Some points, one per row:
[ 0.5 -1.6  0.9 -0.9 -0.6 -0.4 -0.6 -0.9 -0.7  0.5 -1.8 -0.6  1.8 -1.
  1.8 -1. ]
[-0.8 -1.2  0.2 -0.6 -0.9 -1.1 -0.3 -0.8 -0.6 -1.  -1.4 -1.1  2.2 -0.4
  0.4 -0.9]
[ 0.7 -1.   0.  -0.9  1.6  1.4 -0.4  0.4  1.1  0.9  0.   2.1 -1.1 -0.6
  0.1 -0.3]
[ 0.9  2.9 -0.1  2.3 -0.7  2.1 -0.5 -0.3 -0.7 -0.6  0.4 -1.  -0.6  0.4
 -0.5 -0.6]
[ 2.6  0.1  0.2 -0.4  1.1  0.9  0.  -0.1 -0.5  1.1 -0.7  1.1 -0.7 -0.9
  1.5  0.7]
[ 2.7  1.2 -0.5  2.  -0.3  2.3  0.6  0.3 -0.8 -0.5  0.4 -1.3 -0.6 -0.3
 -0.3 -0.7]
[-1.7 -1.2  1.1 -0.5 -0.8  0.1  0.7 -0.6 -1.1 -0.9 -1.2 -1.1  0.8 -0.4
  0.9  0.3]
[-1.7 -1.8 -0.9 -0.5 -0.6 -0.1 -0.6 -0.9 -0.8 -0.2 -0.7 -1.7  0.9 -0.5
 -1.5 -0.5]
[-0.8 -1.  -0.8 -0.1 -0.4 -0.5 -0.5 -0.5 -0.7 -0.3 -0.4 -1.1  3.1 -0.6
  0.  -0.3]
[ 0.2  2.2 -0.8  1.7 -0.6 -0.9  0.  -0.1 -1.  -0.5 -0.3 -1.4 -0.4  1.4
 -0.8  0.9]
[-1.2 -1.5  0.3 -0.8 -0.6 -1.2 -1.  -0.4  0.9  0.1 -1.4 -0.9  1.2 -0.8
 -1.   0.6]
[ 1.3  0.   0.2  0.3  1.2  1.8  1.3 -0.3 -1.4 -1.   0.2  0.2 -0.8 -0.6
 -0.8 -0.5]
[-0.8 -0.9 -0.8 -0.3 -0.8 -0.6 -0.7 -0.4 -0.7 -0.7  0.  -1.1  3.2 -0.5
  0.2 -0.2]
[-0.7 -1.9  1.  -0.7  0.7 -0.7 -0.3 -0.1  0.5  1.2 -1.7  0.6 -0.1 -0.8
  1.1 -0.3]
[ 0.1 -0.8 -0.9  0.9  0.7  0.1 -0.4 -1.  -0.1 -0.9  2.9 -0.8 -0.9 -0.7
 -1.7 -0.7]
[-0.9 -0.3 -0.6 -0.6 -1.  -0.3 -0.8 -1.2  0.8 -0.3  2.3  1.6 -0.1  1.8
 -0.5  0.2]
[ 0.2 -0.7 -0.7 -0.2  2.   1.   0.  -0.5  1.6 -0.3  1.   1.7 -0.5 -0.7
 -0.1 -0.3]
[ 0.6  1.1  1.4  0.4  0.8  2.5 -0.6  0.2 -0.4  2.6 -0.3 -0.4 -0.6 -0.4
 -0.2 -0.5]
[-1.2  0.7 -1.   1.8 -0.5 -0.6  0.2 -0.9 -1.4 -0.9  1.8 -1.5 -0.5 -0.6
 -0.9  0.2]
[-0.5  3.3 -0.6  0.9 -0.6 -0.6  0.1  0.4 -0.6 -0.6  0.1 -1.  -0.7  1.2
 -0.4  0.4]
[-0.4 -0.1 -1.4 -0.9  0.2 -1.1 -0.7  0.1  1.3 -0.8 -0.9  1.3 -0.7  0.5
  0.5  1.8]
[-1.   1.   0.6 -0.4 -0.5  0.2  1.6  1.4 -1.2 -0.7 -1.1 -1.3  0.6 -0.2
 -0.8 -0.4]
[-0.6  0.2 -0.9 -0.2  0.7 -0.5  0.3  0.   0.9 -0.5  1.6  1.9 -1.4  0.
 -1.6 -0.7]
[ 1.4  1.1 -1.   1.4  0.8 -0.2 -0.5 -0.4 -0.8 -1.1  2.2  1.  -1.2  0.5
 -0.6  0.1]
Then 16 other points, each followed by its number:
[ 0.4  1.5 -0.9  0.9  0.2 -0.4  0.1 -0.1 -0.3 -0.6  3.4  0.6 -1.1 -0.1
 -0.7 -0.5] 0
[-1.2 -1.7 -0.7 -0.8 -1.1 -0.3  0.5  0.5  1.7 -1.1 -1.  -1.7  0.  -0.1
 -1.5 -0.6] 1
[-0.4 -0.8  0.8 -0.2 -1.1 -0.4  0.3 -0.7 -0.9  0.  -1.4 -1.5  2.5 -0.4
  0.9 -0.3] 2
[-1.2  1.9 -0.5  2.  -0.7 -0.2 -0.2 -1.  -1.4 -0.7  0.4 -1.4 -0.1  0.3
 -1.4 -0.6] 3
[ 2.2  0.5  0.4  0.1  1.3  1.  -0.6 -0.7 -0.7  0.8  0.3  2.  -0.3  0.1
  0.7  0.5] 4
[ 0.9 -1.1  1.6 -0.1  0.6  1.2  1.   1.5  0.   0.6 -0.6  0.1 -0.4 -0.4
  2.6 -0.3] 5
[ 1.7  1.4  1.   0.9  0.9  1.9 -0.6 -0.4 -0.5  2.3 -0.4  0.3 -0.5 -0.2
 -0.4 -0.5] 6
[-0.9 -0.6 -1.2  1.6 -0.7 -1.  -0.5 -1.  -1.  -1.1  1.9 -1.6  1.  -0.6
 -1.  -0.3] 7
[-0.9  1.  -0.9 -0.1 -0.8 -0.4  1.4  1.8 -0.7 -0.2 -1.2 -1.2  0.2  1.3
  1.3  0.6] 8
[-0.8 -0.8  1.6 -0.1  0.5  2.4  0.9  0.9  0.   0.6 -0.9 -1.2 -0.6 -0.6
 -0.6 -0.4] 9
[-0.1  3.2 -0.4  0.3 -0.9 -0.1  0.8  1.6 -0.2 -0.2 -0.1 -0.7 -0.5  1.1
  0.   0.8] 10
[-1.1 -0.6  2.2 -0.4 -1.  -0.4  0.3 -0.2 -0.4 -0.4 -1.3 -1.2  1.3  1.
  1.2 -0.2] 11
[ 1.8 -2.3 -0.6 -0.9 -0.3 -0.3 -0.5 -0.8 -1.2  0.2 -0.5  1.2 -0.3 -1.7
  1.4 -0.8] 12
[ 1.2 -0.6 -0.7  0.6  0.8 -0.9 -0.3 -1.   0.4 -0.7  3.1  0.9 -0.7 -0.1
 -0.4 -0.4] 13
[ 1.4  2.  -0.7  0.7  0.6  0.8  1.6  1.4 -0.7 -0.5 -0.1  0.3 -0.8 -0.3
  0.1  0.7] 14
[-0.8  2.   0.2 -0.3  0.8 -0.5  0.1 -0.3  0.   0.9 -1.   0.1 -0.6  1.2
 -1.   0.7] 15
Which of these numbered points is nearest to each point below, looking only along the 3 directions in which the first points spread most? Its number follows each.
[-0.9 -1.   1.   0.9 -0.2  2.8  0.3  0.  -0.9  0.9 -1.1 -1.2 -0.3 -0.6
 -0.9 -0.2] > 9
[-0.8  0.  -0.3 -0.6  0.6 -1.1  0.4  0.   1.8 -0.8  0.6  1.8 -0.6  0.3
 -0.7  0.4] > 13
[ 0.7  0.1  0.6  0.5 -0.4 -0.2  0.4 -1.8  1.7  0.4  2.7  1.3 -0.5 -0.3
  1.1  0.2] > 13
[-0.7 -1.   0.9 -0.5  1.3 -1.1 -0.5 -0.6  0.7  1.5 -1.   1.2  0.  -0.9
 -0.2 -0.9] > 12
[ 0.3  1.3 -0.7  0.6  0.8 -0.3  0.   0.  -1.2 -0.7  1.   1.9 -0.5  0.8
 -1.   0.3] > 0
[-1.3 -1.3 -0.2 -0.4 -0.7 -1.1 -0.3 -0.6  1.9 -1.  -1.1 -1.6  0.7 -0.7
 -1.  -0.4] > 1
[ 2.7  0.8 -0.7  0.6 -0.2  0.3 -0.4 -0.2 -0.7 -0.2  3.2  1.2 -0.7 -0.5
  0.  -0.4] > 0
[-0.7 -1.1  1.  -0.7 -0.3 -0.8 -0.1  0.2  0.  -0.2 -0.2 -1.4  1.2  0.
  3.1  0.6] > 11
[-1.1 -1.  -0.6 -0.2 -0.8 -0.8 -0.2 -0.9  2.6 -0.9 -0.7 -1.5  1.2 -0.6
 -0.8 -0.3] > 1
[-0.5  1.6 -0.6 -0.2 -0.9 -0.5  1.   1.1 -0.7 -0.5 -0.6 -0.9  0.4  1.7
  1.7  1.1] > 8
[-0.5 -0.8  2.8 -0.2 -0.1  1.3 -0.2  0.2  1.3  1.9 -0.5 -0.9  0.2 -0.5
 -0.3 -0.5] > 9
[-0.8  2.4 -0.5  0.5 -0.8 -0.8 -0.5 -0.5 -0.6 -0.9  1.4 -0.6 -0.6  2.
 -0.9  0. ] > 3
[ 1.7  0.5 -0.2 -0.1  1.7  1.1  0.3 -0.4 -0.3  0.1  0.3  2.1 -0.5 -0.4
  0.   0.2] > 4
[-0.4  2.8 -0.6  0.4 -0.3 -0.4  0.9  1.5 -0.4 -0.3 -0.5 -0.3 -0.5  0.6
 -0.2  1. ] > 10
[-1.2  0.3  0.9 -0.4  1.2  1.   1.1  1.2  0.7  0.1 -1.2 -0.3 -0.7  0.1
 -0.8  0.4] > 9
[-0.3  0.9  0.6 -0.2  1.6  1.  -0.4 -0.3  0.   2.2 -0.1  1.7 -0.6 -0.1
 -0.5 -0.5] > 4
[-0.9 -1.8 -1.  -0.4 -0.8 -1.   1.1  1.   1.7 -0.9 -0.9 -1.3  0.4 -0.7
 -0.5 -0.6] > 1
[-1.2 -1.6  0.  -0.1 -0.5 -0.4  0.9 -1.  -1.  -0.8 -0.9 -1.4  0.8 -1.5
 -0.4 -0.6] > 11
[-0.7 -1.5  1.8 -0.8  1.3  0.   0.5  0.5  1.   0.5 -0.8  0.9 -0.1 -0.4
  0.4 -0.3] > 12
